In the data rows, the value 128 means zero.
Here are some points, one per row:
[ 90 130  91 144 152 103 103 143 120  92 109 109  98  73 164 144 154 109 149 141 136 105 153 125  75 132 182 167 197 140 107 135 160 128  93 101  76 124 181 110 192 175  83 127 189 105  61 142 101  93 102 125 131 111 103  86 166 120 146 133 122 117 138  96]
[155 125 135 117 130  97 141 147 112 140 109  89 188 148 180 175  75 171 126  92  88 137 156  88 196 141 121 123 134 147  96 165 139  93 114 126 155 166 126 139 116 132 141 164 126 101 121 104 168  93 149 195 127  61 137 155 183 105  80 155 128  98 105 106]
[ 97  93 141 130 116 112 142 147 158  84 140 129 121 155 153  59 149 133 105 139 139 156 197 137 140 154 183 143 104 114 117 100 102  83 143 161 142  86 165  93 146  65  64 142 104 155 159 125  91  48 129 219 132 140 114 126 111 123 140  74  97  91 138 195]
[ 98  94 136  71 135 136 106 203 107 181 138 112 101 129 152  78 160 145 146 166 201 190 126 147 160 181 157 142 182 120  91 110 102  95  76  93 113 106  64 101 125 119 149 137 192 118 136 137 166 167 149  64 119 142 130 149  73  86 101 154 103 140 134  77]
[106  96 122 149 137 202 122 144 173 112 122 146 143 235 170  95 115 117 182 160 124 123  71 148 144 134 148 135 146 192 141 134  82 126 118 123 113 145  64  91 167 134  54  99 139 126  97  86 122 179 107 151 154 144 126 108 112  58 117 122 155 142 155 162]
[113 123  75 116 123 206 122  83  78  91 180 104 146 119 144 121 122 132 189 133 165 213 120 118 127 180 169 170 151  96 148 227 136 145  83 170 134 139 121 109 129 111 122 100 129 135 114 111 149 167 126  98  94 150 112  93 138 156 131  82 111 171  81 114]
[111 127 157 159 123  89  87  73  39 152 106 172 143  83 141 128 152 130 148 110  94 146 166 184 142 164 130  80 121 117 160 113 114 127 104  79 114 179 172 132 138 157  87  91 109 155 115  39 143 141 145 154 159  94 108 118  98 115 120 151 134 165  75 144]
[ 88 130 144  95  74 128 131 119 114 149 119 122 113 109  87  99 120 125  77 115 104 106 168  90 120 103 114 185 101 188 121 183 103  99 162 120 108 255 126 158 130  99 178 114 138 159 166 145 138 131  79 139 141 163 141 133 123 129 189 164 151  97 162 144]
[170 115 148  93  58 115  98  86  94  84  99 121  79 136  82 139 161 111 117 109 145 125  93 117 159 137  50  75 101 128 115 125 171 149 127 170 147 103 114 170 140 166 109 113 141 163 132 228 161  84 100 122 136 122 106 145 163 123 109 105 106  96 143 146]
[127 128 142  82 126 154 116 153 107 189  50 148 140 184 149 130 120 132  81  73  57 139 128 131 122  66 111 217  85 114 140 148 117 108  99 141 128  87 186 156 113 148 122 112 116 141 149 112 136 165 100 129 141 100 128 128 118 193 155  97 104 155 163 113]
[136 124 176 123 184 149 139  98 168 114  69 132  62  82 116 191 135  66 142 152 114 174 122  69 136  97  66 123 100 142 159 144 188 155 181 173 106  94 140 145 175  99 129 134 109 135 152  93 147 139 157 132 122 101 143 186  83 143 131 180 159  84 100 116]
[ 92  97 153 139  61  76 156  88 163 146 172 143 128  95  90 177 166 196 146 120 106 101  80 138 150  91  65 157 172  94 166  81 130 149 142 191 130 143 158 122 121 136 189  95  88  78 131 173 104  95 120 119 101 144 171 144 114  91 112 117 159 117 125  83]
[110 154 122  99 179  70  64 143 169 104 174 128 176 125 133 151 124  97  73 157 102  51  79 159  89 136  88  93 116 127 117 152 123 139  92 169 104 144 106 152 117 102  98 100 109 129 164 101 179  51 203  86 118 131 148 102 113 148 114 124  51  95 163 161]
[119 145 116 195 169 126 151 109 139 132  63 127 155 126 117  93  54 115 111  66  40 150  69 119 123 157 132 129 108 117 149 142 110 150 138  93 174 110 131 136 104 112 111 175 123 156 144 172 125 107  81 115  63 126 171  68  79 113 161 209 131 121 126 145]
[141 200 168 145 198 136 113  87 116 140 135 135  80 146 133 223 105 193 140 150  61 130  78 141  95 147 113 152  88  60 112 133 101 165 134  52 154 119 160 129 149  79 152 127 133 163 108 124  85 137 100 190 118 150 121 189 135 156  96 128 189  92 137 147]
[128  95  71 167 132 136  66 158 159  76 116 122  37 141 123  64 172 150 163 143 150 133 134 173 118 135 157 113 135 144 127 124 187 175  63 124 119  97 123 171  59  89 226 172 143 104 139 108 137 198 158 122 139 134 172 109 133 108 150 121 208 151 141  86]
[154 149 120 157 111 125 199 187 147 135 157 114 171 141 177 178 114 140 124 139 167 152 181 165 115  93 108  94  87 116  99 131 126 154 166 118 140 119 104  78 142 108 155  99 134 118 143 179 119 101 145 142 189  74 131  40  93 138 202  87  74 114 143 211]
[125 138 146 121 135 122 179  87 172 182 119 141 114  71 109 165 146  59 111 170 134 120 117 121 166 171 117  58 124 117 129 114 128 135  99 118 212 136 146 155  93 148 124  84 103 101 136 152 112 117 140 104 135 139 144 167 187 164 155 113 177 143 192  38]
[104 147 147 142 185 119 141  74  96 127 145 162 128 146 170 188 119 114  56 107 160  89 114  97 145  86 116 106  78 147 108  98 104  88 129 171 114 115  96  57 132 165 155 188 150 150 162 117 129 115  95 147 114 123 132  52 103 132 113  72 136 113  74 102]
[166 134  68 120 198 105 150 115 122 169 142 114 139 142 105  64 131 117 188 152  97 134 126 136  67 141 127 150 127 207 134  72 159 111 176 102 137 166 154 103 172 140 127 151 114 125  89 167 184 120 153 154 135 132 144 136 146 136  97  74 111 158  73 121]
[152  78 107 171 124 161  96 133 117 172 173 154 247 126  70 127 142  93  48 141 154 101 140 122 109 119 153 117 141 106 117 103 162 130 129 151 132 122 122 115 137 157 124 117 114  88 115 114 122  88  77 181 171 120  94 117 109 159 101 136 117 109 143 176]
[150 119 138 124  81 103 154 167 105 106 196 113 141 101 136  95 119  82 122 147  93  75 150 113 171 127  80 155 155 134 142 150 126 130 182 105 162  39 112 137 117 157 145 123 164 185 112 101  91 121 105  73 141 149 141 180 147 128 127 124 150 179 125 171]
[128 179 190 135  29 145 146 158 101 104 126 164 129 137  74 126  93 157 122 177 166  51 160  93  58 119  33 110 181 110 145  92 146 110 123 149 161 114 131 143  96  77  82 179 125  96 149 132 130 121 133  96 133 112 107 133 150 144 130 116 118 146 131 132]
[114 125  78 159 112 137 114 127 155 196 165  58  95 147 123 112  95 158 145  74 121 150 139 138 106 100 176  92  87 114 118 104 112 117 123 106  90 139 104 117 143 160  62 131 141 121  91  92 100 196 100  65  84 126 133 195 137 116 176 116 105  83  98 149]
[118 109 101 115 149 161 145 129 105  95 123  83 148 178 103 125 123  78 204 104 208 130 154 214 133 102 241 118 162 121 134 104 126  84 156 105  79 139 109 170  99 126 152 124 125 165 170 160  84 159 193  91 153 146 114 124 129 124  60 183  98 143 131  72]
[129 126 138  94 175 145 140 155 127  83  95 118 128  94 132  83 180 237 150 116 208 134  96  76 153 141 199 107 161 169 112 105 103 166 133 136 109 120 134 139 102 140 175 122 100 107  84 110 106 172 196  92 140 171 105 142 162 184 156 200 137 176  95 147]
[235 176 127  96  59  98 135 144 194 103 116 194 104  86 124 122 112 100  92 102 122 142 137  96 134 103 120 144 111  76 153 166 100 145 170 107 104 148 107 127 103 156 142 137  97  79 118 131 129 153 117 151  65 151  77 132 151  63  83 118 123 161 166 102]
These points spread out most along one direction. Take the direction at right angles to it along which they spread out most. Go by this last direction. How many in every 100 of the points above lie lower along it than each point below? Answers are rounded to whole numbers. More than half of the points above lie lower than the first one.
[104 147 147 142 185 119 141  74  96 127 145 162 128 146 170 188 119 114  56 107 160  89 114  97 145  86 116 106  78 147 108  98 104  88 129 171 114 115  96  57 132 165 155 188 150 150 162 117 129 115  95 147 114 123 132  52 103 132 113  72 136 113  74 102] 81
[128  95  71 167 132 136  66 158 159  76 116 122  37 141 123  64 172 150 163 143 150 133 134 173 118 135 157 113 135 144 127 124 187 175  63 124 119  97 123 171  59  89 226 172 143 104 139 108 137 198 158 122 139 134 172 109 133 108 150 121 208 151 141  86] 4
[154 149 120 157 111 125 199 187 147 135 157 114 171 141 177 178 114 140 124 139 167 152 181 165 115  93 108  94  87 116  99 131 126 154 166 118 140 119 104  78 142 108 155  99 134 118 143 179 119 101 145 142 189  74 131  40  93 138 202  87  74 114 143 211] 93
[155 125 135 117 130  97 141 147 112 140 109  89 188 148 180 175  75 171 126  92  88 137 156  88 196 141 121 123 134 147  96 165 139  93 114 126 155 166 126 139 116 132 141 164 126 101 121 104 168  93 149 195 127  61 137 155 183 105  80 155 128  98 105 106] 59
[ 92  97 153 139  61  76 156  88 163 146 172 143 128  95  90 177 166 196 146 120 106 101  80 138 150  91  65 157 172  94 166  81 130 149 142 191 130 143 158 122 121 136 189  95  88  78 131 173 104  95 120 119 101 144 171 144 114  91 112 117 159 117 125  83] 7
[166 134  68 120 198 105 150 115 122 169 142 114 139 142 105  64 131 117 188 152  97 134 126 136  67 141 127 150 127 207 134  72 159 111 176 102 137 166 154 103 172 140 127 151 114 125  89 167 184 120 153 154 135 132 144 136 146 136  97  74 111 158  73 121] 74
[152  78 107 171 124 161  96 133 117 172 173 154 247 126  70 127 142  93  48 141 154 101 140 122 109 119 153 117 141 106 117 103 162 130 129 151 132 122 122 115 137 157 124 117 114  88 115 114 122  88  77 181 171 120  94 117 109 159 101 136 117 109 143 176] 89
[114 125  78 159 112 137 114 127 155 196 165  58  95 147 123 112  95 158 145  74 121 150 139 138 106 100 176  92  87 114 118 104 112 117 123 106  90 139 104 117 143 160  62 131 141 121  91  92 100 196 100  65  84 126 133 195 137 116 176 116 105  83  98 149] 70
[119 145 116 195 169 126 151 109 139 132  63 127 155 126 117  93  54 115 111  66  40 150  69 119 123 157 132 129 108 117 149 142 110 150 138  93 174 110 131 136 104 112 111 175 123 156 144 172 125 107  81 115  63 126 171  68  79 113 161 209 131 121 126 145] 52
[136 124 176 123 184 149 139  98 168 114  69 132  62  82 116 191 135  66 142 152 114 174 122  69 136  97  66 123 100 142 159 144 188 155 181 173 106  94 140 145 175  99 129 134 109 135 152  93 147 139 157 132 122 101 143 186  83 143 131 180 159  84 100 116] 11
